Each row is where one point has got to under a steady rotation. How many steps took it there?
The counts run from 0 to 353.
[140 158 145 199 161 121 100 149 105 127 152 131 110 136 141 128 161 101
 138 108 174 107 106 112  66 159 105 119 132 161 142 111 142  69  96 140
 142 133 130  85 136 115 162 144 151 159 123 114 165 153 130 144 125 132
  98 125  76 148]  345
[152 161 167 203 149 121 118 156 143 172 103  88 138 138 128 143 150  79
 174 155 141  96 106 100  57 117 103 133 114 163  81 133 133 123  97 151
 120 109 132 110 127 139 174 134 139 110 122 173 112 146 104 150 143 130
 134 106 132 140]  162
[140 105 150 180 142 156 110 163 140 186 106  96  81 151 113 137 162  78
 163 120 123 117 122  99  56 150 105 124  94 141 123 149 140 113  90 144
 138 143 102 112 124 104 151 137 146 105 105 170 138 157 104 127 119 126
 156 110 161 126]  315
[110 122 121 179 149 134  93 159 123 118 150 111  88 117 139 134 159  98
 128 109 157 131 130  51  98 125 120 119 113 155 113 131 124  88 109 161
 126 115 112  61 164 113 173 139 161 159 115 138 173 153 128 150 104 145
 136  90 107 148]  192
[146 147 162 216 150 112 114 158 130 185 100  69 115 146 124 138 147  86
 152 149 139 102 110 104  87 119 115 125 124 139  78 144 128 116 112 152
 127 105 108 112 135 100 163 136 129 100 123 188 111 165 115 149 123 110
 125 115 120 121]  171
[122 156 117 189 127  95 139 148 130 140 111 126 117 157 158 117 168 109
 140 125 156 106 103  74 103 147  74 138 117 129 140 103 146 105  94 147
 126  89 141  91 124 141 186 162 196  93 136 157 136 139 125 136 138 110
  90 149 124 128]  0
[ 93 110 138 153 116 148 130 165 144 147  94 118 123 178 152 134 147  93
 169 145 115 103 144  69  94 130  92 162 108 155 103 123 125 102  80 127
 114 102  99  93 158 145 163 133 154 144 118 171 154 145 105 129 131 150
 139 104 174 143]  16
[140 146 153 195 159 105 128 181 133 135 121 102 141 133 147 136 151 105
 148 146 141  81 120  96  81 116 107 144 126 175  87 128 109  99  98 134
 128 110 143  98 134 171 210 142 144 149 144 147 129 137 119 163 142 125
 118 115 129 154]  156
[132 121 137 195 135 110 127 181 120 142 110 105 107 174 141 127 129  98
 124 142 137 101 150  67 143 132 114 113 130 131  89 131 132  97  95 149
 116  75  99  90 164 102 177 149 154 143 126 155 152 164 111 147 144 121
 104 113 102 119]  280
[116 144 157 186 152 136 117 156 156 144  97 113 153 143 140 125 144 100
 167 133 137  99 124  66  64 114  89 125 112 176  83 141 115 118  77 120
 122  97 125  93 100 142 175 120 163 136 102 133 152 118 121 154 153 137
 132 101 156 143]  154
[135  96 152 167 142 127 133 187 116 151 111 106 104 182 148 148 135  88
 146 145 128 103 153  92 117 160  97 132 111 161  98 144 123  89  89 136
 127 107  89 104 179 121 166 135 141 167 135 158 147 159  80 140 137 135
 125 118 146 128]  26
[124 148 115 206 155 105 111 150 112 141 149  93  83 100 114 123 161 105
 110 115 163 142 102  75 103 129 123 125 102 142 116 130 130 113 120 170
 115 110 125  85 149 106 183 141 176 122 130 175 131 155 140 157 112 118
 112 109 101 130]  189
[128 142 121 220 156 105 107 142 122 153 128  80  89  99 113 113 152  95
 133 125 152 136  95  77 100 120 117 125 102 127 100 135 124 119 125 164
 115 102 109 101 141  84 165 133 181 109 118 183 140 150 139 151 114 109
 123 101 123 110]  185
[131 108 138 178 136 115 141 187 107 156 107 107 105 180 142 140 143  83
 149 153 130 102 138  89 109 156  99 152 116 155  96 123 123 104  89 134
 132 122 100 100 189 137 182 142 142 153 155 176 130 161  82 139 135 143
 125 124 143 135]  22
[145 106 137 205 171 138 124 193 119 125 139 101  98 134 129 114 140 104
 126 113 147 120 140  92 105 154 113 118 100 175 117 151 119  98 101 123
 138 115  94  94 141 118 192 129 182 169 125 131 161 132 100 166 145 123
 122 107 127 136]  40
[125 153 147 198 142 133 107 112 120 146 116 132 131 153 149  99 152  93
 152 114 154 122 102 114  52 165  74 139 121 153 139 116 150 100  93 129
 128 102 108 123 108  90 133 135 190 126 111 124 155 135  99 130 166 137
  91 138 120 122]  241
[138 124 168 188 144 130 105 189 129 156 106 101 115 170 137 147 140  84
 160 145 127  89 151  88  95 118 131 107 142 146  74 146 125  93 102 146
 129 110 105  81 145 115 175 139 103 149 115 162 156 168 113 147 129 134
 133 104 111 140]  169
[129 148 147 191 151 123 126 160 111 124 128 140 126 171 159 109 147 115
 138 120 154  99 132  96  80 167  88 129 133 163 144 107 138  67  87 125
 138 105 109  87 129 112 161 139 175 165 125 104 171 143 116 144 158 134
  87 128  97 136]  243
[117 152 171 191 148 139 110 146 153 156  99 106 151 139 130 128 147  88
 173 144 133 101 103  79  58 111  96 131 112 179  82 136 119 118  97 138
 113 108 131 107 109 136 172 117 150 121 107 157 138 131 116 144 151 138
 138 106 152 152]  158
[130 119 151 204 143 154 111 148 118 174 111  90  77 118 107 118 143  94
 153 100 122 119 108 122  58 149 114 138  93 142 120 152 128 118 118 143
 132 135  83 112 128  81 144 128 180 141 105 171 139 147 123 138 120 126
 134 114 155 117]  324
[113 144 118 179 118 122 139 147 128 163 104 128 103 154 139 118 169 110
 159 122 118  90 103 100  62 156  78 165 111 130 161  98 147 116 104 148
 131 127 132 109 133 133 173 141 189  99 122 182 131 160 140 119 108 122
 100 138 154 133]  111
[116 136 127 175 128 148 115 145 136 168 105 113  79 142 135 129 173 101
 159 101 130 101 110 110  35 169  93 143 106 126 152 123 157 111 103 156
 139 144 108 112 124 113 146 144 166  94 115 180 142 161 135 121  98 123
 134 134 154 127]  213
[118 148 107 177 130 102 148 164 134 141 111 119 117 161 149 129 169 103
 147 135 119  92 111  83  94 133  89 172 111 140 121 105 122 118  91 145
 124 101 138  97 152 161 203 148 177 106 152 179 120 153 130 141 122 124
 109 133 159 140]  9
[137 123 130 197 147 104 134 182 119 134 125 105  98 151 143 126 144 105
 119 133 140 112 138  67 152 130 113 116 117 136 102 135 118  98  99 143
 112  81  99  89 158 115 200 152 172 138 137 158 152 158 120 157 139 109
 107 119 104 115]  285
[117 117 131 198 141 130 125 154 142 157 106  94 113 163 132 113 137  90
 146 129 131 128 138  55 121 129 107 122 111 130  96 143 140 118  95 141
 114  64  92 100 133  85 158 134 181 107  95 167 157 147 117 140 152 126
 117 107 130 106]  283
[120 122 129 150 128 152  95 143 141 138 123 128  86 153 138 136 173  80
 157 105 149 125 119  62  48 147  95 117 107 136 144 128 160  89  78 154
 139 149 116  83 127 118 153 147 150 122  92 152 173 153 133 130 103 144
 148 105 134 145]  205
[159 159 160 201 156 121  99 160 131 168 127 103 114 126 123 140 168  85
 155 136 156 103  91 123  40 132 112 124 131 162 102 131 135 104 107 161
 145 148 130 109 127 133 173 139 129 117 130 167 110 149 119 152 125 111
 134 110 108 144]  60
[109 113 126 184 127 147 119 170 108 147 115 126  80 153 152 138 153 113
 135 112 114  77 132 124  57 171 115 145 112 139 146 122 134  87 111 146
 136 148  95  82 160 113 151 142 159 178 122 161 154 181 127 133  93 137
 115 123 137 141]  220
[109 113 126 186 147 137 102 164 128 126 143 104  91 121 133 124 137 103
 121 116 154 133 135  51 106 121 124 105 105 140  98 146 126  93 110 158
 112 103 100  76 144  91 166 137 164 153  99 150 178 151 136 153 119 137
 131  86 115 125]  187
[103 142 118 179 119 124 139 142 147 151  91 107 121 152 145 125 157 102
 164 134 118 109 112  63  79 128  86 169 104 145 110 116 125 125  87 140
 112  95 132 110 136 150 173 144 193  95 122 181 128 144 124 127 128 131
 117 127 174 134]  10
[131 114 156 194 140 144 111 169 136 156 101  96 102 165 141 136 131  88
 159 135 130  98 150  79 101 114 134 103 124 133  73 156 130 104 101 148
 119  99  98  87 133  89 158 135 130 135  99 161 171 170 123 145 134 129
 140  97 109 126]  173
